X =
[[115 126 119 130 142 138 145 141 114 122 155 151]
 [130 121 141 124 123 132 115 130 142 130 119 119]
 [140 139 110 131 123 110 128 110 108 134 123 124]
 [115 119 129 125 138 136 138 138 123 127 144 142]
 [133 141 125 131 120 123 124 121 128 126 121 123]
 [135 130 138 126 121 131 122 124 144 130 117 121]
 [123 116 138 127 132 139 128 139 143 130 132 136]
 [140 131 130 126 119 126 121 124 138 133 113 117]
 [118 119 123 126 144 132 146 132 116 131 150 147]
 [123 118 130 125 135 131 133 131 126 130 136 133]
 [135 127 136 130 121 127 120 127 144 132 114 119]]
What is the entry just left of 146?
Answer: 132
The second entry, reading row by row is 126
What is the 2nd entry on the diagonal from the top-right corner?
Answer: 119
The second entry on the main diagonal: 121
What is the first entry in reading order?
Answer: 115
What is the bottom-left entry?
Answer: 135
What is the entry in the top-right corner?
Answer: 151
What is the last entry, reading row by row?
Answer: 119
The second entry from the end, reading row by row -> 114
The entry directly above the smallest entry is 142
What is the third entry in reading order?
Answer: 119
The largest entry in the last row: 144
The third entry from the end, reading row by row: 132
The smallest entry in the last column: 117
The entry directly below 151 -> 119
What is the fifth entry from the end, reading row by row?
Answer: 127
What is the 5th entry in reading order?
Answer: 142
The 3rd entry on the main diagonal -> 110

Questions about the array below. Indices start at 0.
1) Report the entry in the bottom-left corner.
2) Report the top-left entry.
3) Report the entry in the bottom-right corner.
4) Report the top entry of the column that holds the largest entry.
5) Report the entry directly below 109.
6) Report the entry at row 1, column 2.
7) Report the entry just left of 151.
[[138 155 129 120 112 136 120 109 132 113 151 122 134 143]
 [116 116 124 131 134 121 125 142 120 131 124 125 121 118]]
1) 116
2) 138
3) 118
4) 155
5) 142
6) 124
7) 113

Read these off the table that follows. Rows and columns are numbered from 0.
1) Report the entry directly above the smallest entry.
2) Report the top-left entry.
3) Report the top-right entry.
4) Report the entry just left of the smallest entry.
5) Report the entry in row 0 and column 1.
6) Report the minimum.
[[132 149 132 131 119 127 129 121 116 113 122 125]
 [133 128 106 135 108 110 148 118 107 136 132 110]
 [133 113 132 135 120 137 136 138 125 130 137 132]
 [132 121 133 119 127 140 109 140 146 143 136 124]
 [137 141 121 143 119 139 133 139 143 121 131 123]
 [124 108 135 107 130 132 110 126 147 148 122 135]
 [142 141 132 140 110 128 131 123 133 134 115 112]
 [137 126 120 142 113 117 145 125 110 140 135 119]
 [126 112 134 118 129 111 122 129 124 139 139 144]
 [152 117 129 141 121 115 148 136 111 131 142 121]]
1) 132
2) 132
3) 125
4) 128
5) 149
6) 106

Read these off the grid that follows.
1) Report the entry directly above the smallest entry.
2) Report the bottom-left entry.
3) Report the minimum.
4) Report the 1st entry in reading order.
5) Report the 5th entry in reading order.
6) Report the entry just right of 117.
7) Report the last entry, reading row by row.
8) Report the largest entry in the first column.
array([[137, 121, 134, 116, 120],
       [124, 141, 148, 144, 130],
       [122, 128, 129, 110, 122],
       [142, 113, 123, 104, 115],
       [119, 119, 116, 114, 139],
       [117, 135, 135, 128, 131],
       [124, 126, 129, 105, 119],
       [137, 129, 139, 105, 105],
       [130, 131, 142, 127, 118],
       [133, 129, 141, 130, 122]])
1) 110
2) 133
3) 104
4) 137
5) 120
6) 135
7) 122
8) 142
